Rotation paths and how fast each direction turns (degrees each step):
Each turn is a multiple of 5 degrees from 10 to 175, or 0.
Each row of a path follows its step; steps can be skipped.
Rotation 1:
step 0: [ 25   1 -29   5  16 -17  12  -5 -11 -25 -11  29   7 -14 -15  -3  32  20
  10  52   1  18  -8   7 -52 -33 -13   5  25  26 -12  11  -6  44  44  10
 -14  19 -19   2  -6]
step 2: [ 11  -4 -20  -9   2  -8  36   6 -33 -23  36  -4   2 -14  36  -5  -2  13
  -7  63  14  -1  28 -14  -9  12   1 -13  20   5 -15  40   4  35  -5  13
   3  11 -52 -22  19]
step 3: [ -5   9   3  -2 -13 -38  -8 -16  -4 -15  21  -4 -18  18  -6  25  -3 -38
  31  51 -15 -27  -8  12 -41   6   5 -14 -18   0 -22   1  15  71  -3 -13
  -9  17  -2   2  16]
step 4: [-42 -12 -49   6   2 -33 -16  -4  -9 -11  21 -36 -24  16   2 -27 -27   9
  -5  34  -1  13  25 -23  16  -7 -31   7  -4   5  -8  10 -17  53   9  15
 -30  -9 -20 -15  27]
step 6: [ 11  20 -20  23  33 -52  10   0 -22 -31  13  -6   5   2  13  10 -11 -12
 -16  12 -24  19  15 -25 -32  -9 -17  43 -14  22   9 -19 -30  46 -15  -2
 -34  32  11   4  -4]
step 8: [ 28   6 -37  12  14 -28  11   8 -39   3   5   7  12   6  41  10  20 -13
  18  16 -21  20  43 -21  18  -2  30  14  36 -18  20  11 -19  41   6 -40
 -16  -2 -21   9 -29]
step 9: [  5 -14   9  -9  31 -21  24 -20 -17  -4  -4  16   4  20  23  10  19  -6
  60  43   1 -13  37  24 -17  12 -18  33 -11  27 -19 -41 -33  25  18  -2
   4   2 -15   7  -7]
step 10: [ 10 -52 -55  -5   7   3  35 -11   4  23  36   5 -28  23  18  33  -9   4
  15  20 -15  15  41  -9  24  22   2  -1 -12 -21 -17   5 -16  42   4   2
 -19   1  21   5  -7]
step 13: [ -7 -28 -31 -19 -22 -25  11  24 -26  29  19 -29 -10 -17  -2   2   6  18
   5  30  16  30  13   5  -9  38   9  27   5  -5 -22 -19 -31 -10 -13  27
 -58  17 -15  -8  27]
[  7   6  12   3   8 -15   0  -4  16  -3  -7  -2 -10   5   1  -3   5  -1
  -3   0   6  -7  -5   7 -11 -11   1  10  -7   8  -5  -1  -7   6   7 -15
   4  11   3   3  -5]  125
[ 12   0   2  -5   1  11   1   6   3   8  -2   5  -6 -11  -3   3 -13 -19
 -13   4  -5 -13   5   0   1   1  -4   3  -4   6   2   9   6  12  -9   8
   1   9   5  -7  -6]  90
[  6  -2   7  -2  -3  -3  -5  13  -5  12   2  -3 -13  -3  11  16   6   4
   6 -10  -3   1  -2  -1  17  12  -4  17  -3   0  -5  -9   1  -5   9   3
  -3   5   1   1  -4]  10
[ -6  -2   8  14 -12   7   8  -4  -3   1   0  -2   1  -6   7  -4  -3 -16
   7   2  10  -5   1   0  -4  12  11  13  13 -10   0  -1  -1   4   1 -11
   5   2 -13  -4   3]  60
[-1  0 -8 23  3  1  6 13 13 -9  6 -1 -4  6  8 -2 -3 -3  0  0 -8 15  4 -3
  9 -3  1 -4 -2 -8  0  0 12  3 -4 -5  9  9  9  0 -7]  170
Rotation 2:
step 2: [  1  31   8   1 -32   1  15  25 -12   8  22  32   3  27 -14  29  11  -3
  22 -21 -25  17 -17 -20  11 -15  -9  -2 -14 -12  28 -21 -17 -45 -38 -51
   3  -7  11  36   6]
step 4: [  4 -13  -1  -8  -6   3  -5 -13  20  51 -19 -16  11   1  23  45 -21  -4
  -6  13   7 -34   5 -37   6 -29   8  -9  -1  13  31  -5 -67  17   7  23
 -11  12   0 -38   8]
step 5: [ -1  11  -2  46  10 -31  16   7   6  -5 -39  20 -13  10  -1  -6  26   3
 -22   6  24 -30  10 -18   3  22  -1  24  -8 -18  -9 -28 -49  40 -44  16
 -20   9  -2 -19  19]
step 6: [  5  31 -30  20 -15   5   3  -5 -33  18 -42  18 -26  44 -16 -21   9   1
  34   6  31   4 -11   8 -28   3   3  10  14 -20 -23 -22  23   8  21  46
 -22   7  22 -19  -5]
step 8: [ 26 -20  23  31   6  15  34  -4  30 -32  39   0  -2  12  10 -10   0   2
   1   1  13 -28   7   1   6 -20  42 -18  -1 -27   2  22  42 -52 -21  14
  -6   6 -14 -20  10]
step 11: [  2 -13 -33  38 -28   9  30 -12 -22  10  29   3  22 -14  10   2 -16 -28
  19 -22   6  16  30 -20  26  17 -18  16  -8  14 -31  -3   3  10   0   5
 -25  21  38  23 -54]
step 12: [-43  -7 -28 -17 -27  21  19  21 -15  -5  14   3   3  -4  35  14 -21 -19
  17  30 -32 -31   7 -36 -41  44 -12  12  -6   7  20 -27  -8 -19   2  -2
  -8 -13  14   1 -28]
step 13: [-37  34 -13   4   6 -11  17  33  11   6  42   1 -14  -3 -20  28  35  -8
   6  -2   1  12 -15 -23   0  13  24  -6   2 -14  35  -4 -32 -40 -27  10
 -24 -48  17 -16  15]
step 15: [  6 -18  26  13  22   0 -23  -3 -50  30 -13  14 -19   9  10  -2  10  -3
 -13 -35  12 -53 -11 -34 -11 -53 -13   4  -4  -8  32  12 -28  13  25   5
  -1  10  -5 -24  -7]
[  1 -11 -10   5  -9  -7 -13  -2   4  -7 -11   0   3   0 -13  -3   4  12
  -5   3   6 -10  -9  -1   3  -8   6  10   8 -15  -1  -1   4  -5   4  12
   8  10  -3  -5   5]  35
[ -7   3  13   0   8  -7  -2  -5   3   7   8   0  -8   4   0 -12   4  10
  -4   4  26  -3   2   0 -12   3   0  -1   8   3   6  -2   3  -9  10  -6
  -8   7  -1  10   0]  45
[  0   7   8  16  -9   1  -8  -9   5   5   5   0  -2  -4  -2  -6  -5  -3
  -3  -2  -7  -8  11  10   5  -5  -7   7  -2   4   4  14 -17  10  12   1
  -4   4 -11  -4   8]  65
[ 10   7  -4   7   4 -16   1   6  -5  -1  -5  -4 -12  -3   1   1  -8  -4
   2  -6   6  -6   0  -2 -12   1  -4 -11   9  -7   5   4   5  12   2  -2
   2 -10  10 -19  11]  40
[  6  -3  -2  -4  -2   4  -9  -1 -10  -2   1   1  16   5  10   3  -7   5
 -14 -10  10  -8   8  -5   1  10   5   2   0  12  -2  14   3  -9  -2  -3
  -1   1   1 -17 -10]  95
[ -3 -10   5  -1   0   9  10  -2  -6   1   7 -15  -5  -3   7   3  -5   3
 -14   8  -1  -1  -7   1   6   5 -11  -3  -3 -23  -6  -7  -4  -3   4  -7
  -8   7  -3 -13   0]  95
[ -3  -6  -4  14  -8  -2   8  15   5  14  -4  -6  14  -3  -3   8  -5   3
   0  11   2   4   0 -11   5  16  -5   1  10  10   4  -1  -2   1   5  -5
   3   5   5   7  10]  45
[  1  -7  -2   3   2  -2  13  16   6 -11  11   8   1   4 -12   5   9  -7
  -7  -3  10   4   1   2  -1  -7  -1   7   7  -1 -17  12  -3   5  -5  -5
 -14  -4  -4  -1   2]  135
Rotation 3:
step 0: [ -9  29  -8  26  13 -35  23  18 -17 -23 -11 -38  -5  19  -1  30  11   6
  24 -39  -9  44  29  46  -2  14   6 -28  -8  22 -23   6 -17  26 -18  14
  23  -4 -34   0  -3]
step 1: [-12  -3  -2   1  -5 -37  33 -26 -51 -47  32 -41  36  23   5  -8 -15  33
 -24  -7 -36  16  -8  19   0 -12  -2  -9  12  -4 -20   6   2 -14  16  29
   9 -24 -17 -28 -12]
step 2: [  1 -22  27 -44  25  42  -4 -23 -16 -19  -2 -14  19  23 -34 -10 -29  30
   5  -9  21  26   9  52   1   7   8  14  42  17 -21  -4  10  -8  -3  40
   8 -17 -26   0 -20]
step 3: [ 11  43 -22   7  25  24   2 -23  17 -31  10  -9  39  -2  -3  14 -33  34
  15  -8  51   8  12  -8 -15  44 -18 -31  19  33   2  14 -16 -13  -2  14
  11   7 -31 -22 -11]
step 4: [-35   0  -7  12   6   9  13  -3  -7 -49 -24 -34  32 -31   1  13   0  12
 -42  -3  21  18  -5 -14  15  10   8  26  17  24 -24  30 -65 -22   1  -9
  32   8  -2   5  -8]
step 5: [ 10 -20   3  21  15  12   4  55 -13 -56   6  11 -11  21 -34  29   5  24
 -10   1   6 -17   2  16  -7   6   4  18  -8  15 -39   8 -23 -33 -29   0
  39 -33 -21 -13 -19]
step 9: [ 22  10 -17  -1  33   2  33 -36 -16  -9  31   7  51  25 -38  32 -15  11
 -31   1  35  13  -2  19  18  26 -25   6  11 -17 -29   0 -13   0  23 -23
  10  21 -30  -3 -16]
step 11: [-16   8  10  30  15  20  21 -22  -4 -50  -3  45 -14 -14   3  22   8  -5
 -21 -16  11  -3  25  20 -20  21  -8   6   7  30 -30  15 -15  -7 -43   7
  23 -15 -16 -44  36]
step 13: [ 16 -12  25 -32   6 -49  26   5 -23 -32  21 -33   7 -32 -10  19  17  20
  32   0 -19  14  15  33  13  18  -3  -5  -9   7 -35  18   4  -3   6  18
  32 -31 -47  -4  -1]
[-12   5  -4  10 -12  -4  17 -12  -3  -8   1   8   7  -5   7   0  -3   6
   4   5   6 -19  10  -5  -1  -1  -9   1  -6  -5   0   6   5   8   6   4
  -5  -2   1 -10   4]  140
[-12  18  -4   2   8   5  -4  -9  -2   0  -4  -2  -4   0   5 -10  10  -3
   7  -9   4   1   8 -12  -4   6  15  -7   3  13   5   8  -8   2  -7  -8
  -2   2   3   2  13]  90
[  5 -10   7 -10   0   8  -7  -1 -11 -15  -6   7  -2  -8   7  -5   8  10
  14  -1  -2  -8  12   5   7  -7   8  16   1  -3   0  -3   2  -9  -2   0
   4  -6   6   7   4]  125
[ -5  -1   9   4  -4   4   5  11  -5  -1  -1   0  -2  -3  -6  25   0  -2
   2 -18 -14  -4   2 -10   0 -12   1 -10   3  -1  -6  -6  -2  -1  -6   3
  -5  -2   7  -2  10]  60
[ -6   2  -2  -1 -15  -5  -9 -14  -2   8   7  -6 -16  -6  -1   7   4   4
  -5  -8  -4   7  15   0 -11  -2  -3   3   1  -2   7  -3  11  -6   1   6
  14   6  -8   3  -6]  20
[ -4  -7  -2   6  -6   0  -2  -1   9  -1 -16 -11  -1   4   1   4  -4  -6
   4  13   4   5   4  -1  -3 -21  13   4  16   3   7  -1  -6  10  12   5
  -2   0  -3  -1   1]  170
